In the data rows, the value 128 means zero.
Here are some points, one per row:
[216 141 145 110 119 106  87 126 126 120 223 207 121 125 119 114 121 113 135 108 133 117 123 109 119 109 129 124 117 194 173 122 118 123 118 114 109 128 114 175 199 122 119 116 114 106 123 122]
[ 99 107 116 133 103 103 137 102 113 112 205 184 111 114 107 125 108 127  95 126 115 131 118 112 115 129 114 150 189 111 161 135 122 115 119 123 125 105 134 130 236 153 140 112 121 100 121 120]
[123 127 135 131 137 178 127 135 127 118 142  81 103 134 116 101 117 122 139 141 113 124 110 100 177 106 128  99 127 104 131 121 154 108 114 104 104 128 107 111 112 111 114 144 140 147 102  94]
[115  93 122 154 117 177 136 131 116 111 102 108 101 115 116 124 110 103 114 138 144 132 111 135 113 137 116 107 124 174 160 136 109 119 112  86 131  95 126 179 166 125 116 121 117 119 117 115]
[126 133 137  81 132 175 132 140 123 120 118 127 147 151 142 145 142 153 148 118  92 104 132 112  98 187 183 106 135 117 129 128 110 124 100 158 165 129 117 113 135 125 124 131 105 104 170 154]
[147 194 182 133 118 109 112 113 114 130 128 116 156 154 159 122 132 136 133 100 111 118 117 108 130 157 128 102 140 114 110 131 167 172 170  86 106 125 109 126 115 107 133 104 106 111 123 154]
[102 133 106 117 102 104 106 111 113 107 122 109 110 126 100 119 127  95 128 101 117 143 173 147 124  94 133 122 107 109 136 127 116 128 111 107 117 173 186 122 115 103 126 107 110 138 114 112]
[128 152 146 194 154 105 118 133 115 121 145 118 157 170 147 125 145 117 104 129 127 114 134 139 175 135 110 141 137 121 125 131 113 106 118 117 177 159 124 128 113 113 132 132 108 113 136 150]
[139 176 191 175 123 121 120 118 137 115 137 171 168 154 171 126 131 119 118 107 109 137 184 147 118 107 139 121 141 113  99 109 111 101 117 126 160 173 135 138 104 130 127 100 112 116 117  99]
[193 103 134 115 107 100 115 113 124 109 109 129 107 111 121 115  95 125 108 118 115 174 167 189 120 156 103 123 126 113 115 113 147 131 115 105 119  96 122 112 137 106 119 135 128 136 116 115]
[116 109 103 131 116 114 112 120 105 122 122 112 112 121 120 102 133 102 148  98 105 106 123 102 107 115 116 101 145 151 119 117 119 118 123 108 112 177 220 126 127 164 176 175 159 165 128 120]
[113 114 110 121 135 146 109 117 123 120 120 140 119  97 120 158 157 187 141 144 125 115 122 174 165 104 115 107 136 113 101  96 109 117 109 160 120  97 138 122 132 116 123 123 139 119 163 164]
[118 148 177 157  88 108 106 108 123 119 126 122 143 140 133 149 150 133 125 122 136 136 102 127 126 180 122 115 124 116 125 120 190 167 138 115 127 102 138 130 131 140 110 113 124 117 150 165]
[116 113 163 181 129 100 110 111 129 115 117 128 133 136 128 175 125 161 138 132 121 122 117 152 169 119 115 117 132 120  93 130  97 130 138 122 122 103 132 128 131 135 103 132 137 113 157 168]
[116 127 115 105 125 170 145 137 113 128 120 123 118 114 122 148 176 162 196 144 131 130 125 164 155 109 109 146 113 116 110 156 128 113 141 141 105 132 112 128 114 108 134 131  93 119 157 153]
[136 127 112 134 115 169 147 190 185 129 120 119 121 109 120 103 113 120 113 116 181 154 131  88 116 116 133 129 115 119  99 154 110 112 117 114 107 167 207 114 113 108 123 117 109 111 114 116]
[143 119 104 123 140 165 120 118 132 127 136 110 131 157 127 157 164 141 160 116 127 117 116 110 116 180 136 135 114 118 109 129 116 117 114 181 142 131 118 129 113  98 131 129 106 106 158 138]
[114 102 115 112  92 178 156 129 126 115 119 147 163 146 173 146 124 118 100 150 118 117 113 145 163 124 116 105 132 122 117 110 180 148 121 114 124 101 120 121 100 127 123 120 125 116 157 170]
[181 118 128 118 104 116 120 103 120 121  95 116 128 126 110 115 103 103  93 132 163 131 113  92 105 105 115 122 104 103 133 138 116 114 135 138 177 162 118 118 133 109 127 107 102 111 124 119]
[114 130 116 107 125 121 109 114 126 138 171 238 123 146 127 120  94 121 128 123 126 107 115  94 144 158 107 110 120 106 165 196 119 119 117 119 105 132 113 117 116 114 137 147 150 179 110 111]
[136 119 115 122 187 158 164 117 109 111 115 123 114 109  92 111 104 119 109 125 132 131 191 159 113 135 110 125 122 126 112 139 197 137 119 110 115 126 125 125  91 141 113 121 133 135 100 107]
[113 113 127 135 102 135 171 179 194 152 136 103 113 116 105 121  87 106 129 128 138 116 110 136 120 117 115 132 205 116 175 124 112 117 109 126 122  97 131 194 159 105 112 122 118 121 121 122]
[200 131 122 112 122 111  99 111 129 113 108 118 120 111 113 120 146 153 224 199 112 117 112 105 132 127 126 191 187 128 137 156 129 116 111 107 104 128 121 111 133 200 192 133 125 142 121 110]
[175 133 131 120 118 128 114 116 116 119 205 122 116 106 113 109 113 125 100 122 106 126 121 114 126 187 201 131 114 113 171 198 112 132 116 113 121 124 120 134 113 169 189 153 143 162 126 115]
[144 121 121 107 112 120 115 124 131 192 116 140 167 146 158 144 128 150 113 107  98 129 125  90 145 160 134 117 128 115 109 145 101 129 113 113  91 156 102 129 113 121 129 153 146 154 106 108]
[108 102 108 121 129 158 131 104 125 113 130 142 141 147 139 150 144 141 109 126 140 131 110 156 157 127 108 116 131 118 118 111 145 157 186  82 126 110 111 119 130 112 122 125 123 120 169 147]
[122 135 111  96 112 107  99 133 101 155 157 160 194 158 145 120 122 106 129 122 138 105 135 172 160 106 110 114 107 118 151 212 113 117 121 121  99 117 132 117 111 116 118 140 133 140 109 104]
[131 108 139 117 113 119  97 123 114 115 134 110 121 108 123  96 113 128 118  95 179 144 133  95 107  85 132 123 107 107 108 134 116 123 117 157 154 119 100 129 108 114 127 126 118 126 103 119]
[131 104 126 133 175 111 161 125 132 102 133  94 125 102 135 157 163 146 144 125 112 111 120 130 158 124  88 144  94 132 118 141 122 130 150 135 113 130 115 116  96 122 122 110 145 115 158 161]
[ 96 108 120 121 110 113 129 144 173 204 134 115 121  98 121 154 151 149 202 175 189 222 198 111 117 117 128 117 118 126 123 115 128 121 105 126 198 116 116 115 135 115 116 127 133 117 129 125]
[110 119 140  77 108  90 150 113 114 123 116  97 105 109 106  94 109 122 104 120 108  78 126 123 158 166 115 138 117 136 118 111 111 111 117 159 117 148 105 112  91 142 100 112 126 105 147 126]
[104 116 132 138 162 133 133 115  97 123 126 148 156 145 137 147 135 113 135 132 109 144 112 148 176 126 134 127 130 114 117  94 111 113 108 114 204 111 136 124 127 137 102 126 129 120 157 149]
[110 126 139 168 165 122 109 118 115 118 132 160 165 156 156 119 123 127 121 119 131 126 128 168 169 117 136 128 115 115 157 100 111 129 112 126 156 191 135 108 135 125 121 121  97 120 105 123]
[121 144 104 112 119 167 194 171 133 118 135 126 104 122 110 119 164 173 168 202 180 193 198 135  99 113 118 120 120 137 141 136 132 159 167 129 112 141 100 122 110 146 113 119 126 127 158 163]
[108  90 121  99 108 108 119 110 116 112 112 113 117 120 109 133 104 101 110 136 117 146 110 133 123 110 132  99 123 181  88  94 111 113 143 170 121 105 131 118 144 195 176 172 165 171 117 127]
[143 135 125 125 153 155 133 112 135 128 130 106 129 126 144 162 167 146 142 129 111 119 141 165 152 103 138 109 118 115 134 134 113 117 115 186 121 128 117 122 143 113 123 112 102 157 150 156]
[134 109 107 129 115 158 152 167 156 127 115 162 163 157 177 114 120 122 132  99 135 129 121 120 160 111 137 110 112 119 153 129 199 173 173 149 101 144 116 127 135 117 122 121 116 117 166 144]
[129 145 112  98 130 126 169 193 182 163 115 125  97 100 105  97 106 126 114 121 107  98 110 182 156 134 116 135 110 131 102  98 172 172 165 117 126 134 128 116 111 126 127 107 128  92  98 111]
[108 128 116 121 120 108 132 120 108 117 190 155 107 107 110 109 140 114 126  89 134 121 118 113 117 143 230 154 114 113 150 179 114 115 120 109 106 130 108 127 116 160 163 163 168 153 122 127]
[101  98 121 176 168 117 104 103 121 114 122 131 121 124 126 164 163 168 157 169 127 123 119 128 108 210 197 114 131 115 123 114 127 146 171 140 117 107 140 115 130 112 110 121 128 105  87  97]
[133 128 133 148 166 152 159 140 111 121 146 124 108  97 101 107 125 113 112 124  91 119  90 132  93 127 100 133 121 205 106 127 120 109 111 178 155 143 128  95 103 115 104 108 123 117 115 136]
[ 97 103 122 120 113 120 137 157 173 186 126 132 157 160 162 146 138 126 102 130 107 140 126 142  96 126 109 179 206 114 201 181 109 111 117 102 130 114 129 106 111 170 151 167 193 154 124 125]
[119 106 116 112 113 102 150 149 191 191 111 146 138 152 152 158 165 138 116 139 132 117 108 128 111 169 156  99 115 117 101 135 111 106 104  89 128  95 128 106 134 133 112 165 151 167 112 114]
[128 128 121 151 170 124 125 116 117 124 128 119 135 156 167 142 124 143 138 125 127 117 132 162 150 106 136 121 113 113 132 137 114 120 115 140 180 142 129 121 139 110 143 119 118 113 123 145]
[108 130 117 128 169 117 130 136 117 103 126 108 138 137 142 176 147 158 129 148 122 107 117 129  97 125 112 140  86 166 141 102 116 110 108 101 101 131 107 200 126 125 120 106 130 117 111  96]
[135 141 133 146 172 112  97 134 123 127 134 124 144 160 139 140 134 150 144 103 149 105 120  93 118 182 121 122 123 117 129 126 120 104 126 178 132 121 115 134 115 114 125 107  94 151 169 166]
[116 203 193 156 133 127 137 130 125 108 113 103 101 107 113 112 108  91 105 145 174 131 119 140 111 133  86 117  90 106  95 119 113 121 118 183 132 129 104 123 143 202 175 169 188 146 112 115]
[100 117  83 144  94 106 108 104 131 104 106 137 113 111 114 121 107  98 122 107 171 152 116 126 104 130 111 105 132 112  98 123 114 127 103 162 157  94 120 115 102 122 113 108 125 108 117 105]
[112 180 184 182 128 123 112 111 119 136 131 141 160 167 155 130 130 149 143 102 126 119 117 101 106 105 107 130 119 204 131 104 151 175 176 133 109 101 118 113 122 138 172 177 157 173 112 104]
[130 118 115 112 117 105 145 130 139 212 117  98 112 118 106  87 127 113 155 191 116  88 109 135 101 110 118 135 122 148 130 125 120 118 114 116 113 154 106 195 154 125 118  97 128 117 115 128]
[197 128 116 125 112 112 105 120  96 127 121 111 116 124 117 104 125 111 110 101 142 166 200 123 124 116 112 120 115 111 139 105 120 127 148 165  94  94 105 117 111 132 114 121 101 106 112 108]
[133 126 141 166 180 111 113 129 128 131 111 132 139 157 143 137 152 133 127 120 111 125 121 135 162  83 124 108 119 112 163 109 116 113 102 181 114 121 113 116 108 117 133 119 118 110 164 162]
[115 119 119 111 110 136 161 189 169 153 100 119 107 106 107 125 110  89 129 123 113 119 106 112 162 127 133 107 123 111 126  99 141 184 183 115 135  95 135 111 130 127 110 120 115 121 139 121]
[115 127 140 119 140 183 136 129 132 119  95 114 120  99 114 112 136  88 119 127 119 106 138  97 124 121 118 121 154 171 167 149 111 111 124 110 106 149 102 185 174  99 127 113 108 113 114 117]
[ 90 127 132 150 169 110 110 113 124 115  94 139 113  89 103 108 113 122 132 155 122 145 113 106 115 108 143 110 126 168 139 120 122 112 108 108 116  90 129 186 167 127 108 127 115 113 122 114]
Along one direction, these points spread out more than along any other. Take the direction at right angles to it along which they spread out most. Then take the direction at right angles to both along which they spread out most. Go by this last direction. For each point below, how far along it does it lie, from 0 to 99? 50 is the average, and the first point above lies past it. One standard deviation of the points above along it is 16.
[124 112 133 123 177 152 112 120 114 130 140 117 116 109 115 106  92 116 105 123 170 127 126  89  99 113 109 141 116 104 135 100 111 128 120 118 114 171 192 115 111 123 119 120 107 141 152 169] : 67
[135 123 115 110 115 122 106 121 109 115 110 119 105 117 124  95 122 123 108 112 107 133 115 103 120 129 152 229 168 108 121 122 112 121 121 168 169 125 117 134 128 103 129 157 161 179 115 116] : 54
[125 143 102 105 142 160 180 131 120 104 117 136 169 169 159 127 110 137 116 119 100 123 113 129 105 132  97 139  83 180 170 145 114 113 114 138 124 120 142 195 172 142 111 117 134 112  96 119] : 55
[129 111 115 113 119 164 149 189 163 140 123 129 149 156 136 153 154 163 127  91 131 113 126 100 114 104 171 214 143 112 111 114 164 127 123 115 110 129 111 126 165 194 184 117 117 137 108 107] : 23
[108 125  96 149 171 131 106 105 118 123 130 135 142 163 153 139 116 118 101 132 130 138 121 148 163 105 136 126 134 126  83 149 173 178 155  92 131 102 134 123 139 128 115 114 130 115 168 166] : 45
[132 190 178 179 117 110 156 122  99 119 113 119 132 100 144 151 135 151 133 150  90  95 113 123 105 168 131 140  90 126 125 121 138 137 171 122 116 147 133 112 121 118 108 108 133 120 167 165] : 54
[163 124 105 134 106 115 126 100 112 112 113 114 114 116 103 128  90  90 131 144 136 123 114 142 112 137 199 188 150 115 112  99 165 137 125 112 118 104 114 115 125 131 137 171 183 165 117 130] : 45
[120 123 138 115 114 112  97 135 145 212 126 111  98 115 131 110 105 123  98 108 128 159 173 152 120 117 135 139 108 123 128 148 124 110 127 120 110 166 208 127 114 108 126 127  91 106 120 119] : 54
[165 165 171 128 117 108 108 116 114 119 130 108 137 129 145 165 171 152 136 140 113 119 118  97 110  80 124 163 199 124 127 135 173 192 173 123 114 135 119 129 124 120 109 156 121 140 105  96] : 44
[134 134 103 110 111 109 109 121 120 114  92 114 107 105 113 116 120 116 106  96 114 110 134 103 129 114 126 108 143 182 152 128 146 117 119 141 181 171 123 122 129 136 164 176 167 169 124 118] : 61
[103 110 127 109 106 163 156 161 180 112 135 137 121 125  93 113 105 105 157 183 100 161 163 170 126 130 133 103 127 114  97 101 124 171 180 118 129 108 130 120 129 106 124 123 129 124 138 127] : 34
[165 190 173  97 114 108 161 122 105 103 105 122 127 140 133 152 165 172 145 148 222 181 162 131 118 135 122 128 127 138 122 112 114 109 108 109 115 164 211 115 119 118 112 102 148 116 113 106] : 60
[ 97 122  89 105 101 103 115 109 119 127 176 140 118 109 120 117 109 128 109 117 130 126 110 130 100 126 110 112 170 151 108 111 119 112 126 140 193 114 125 103 116 120 105 114 115 111 116 112] : 61
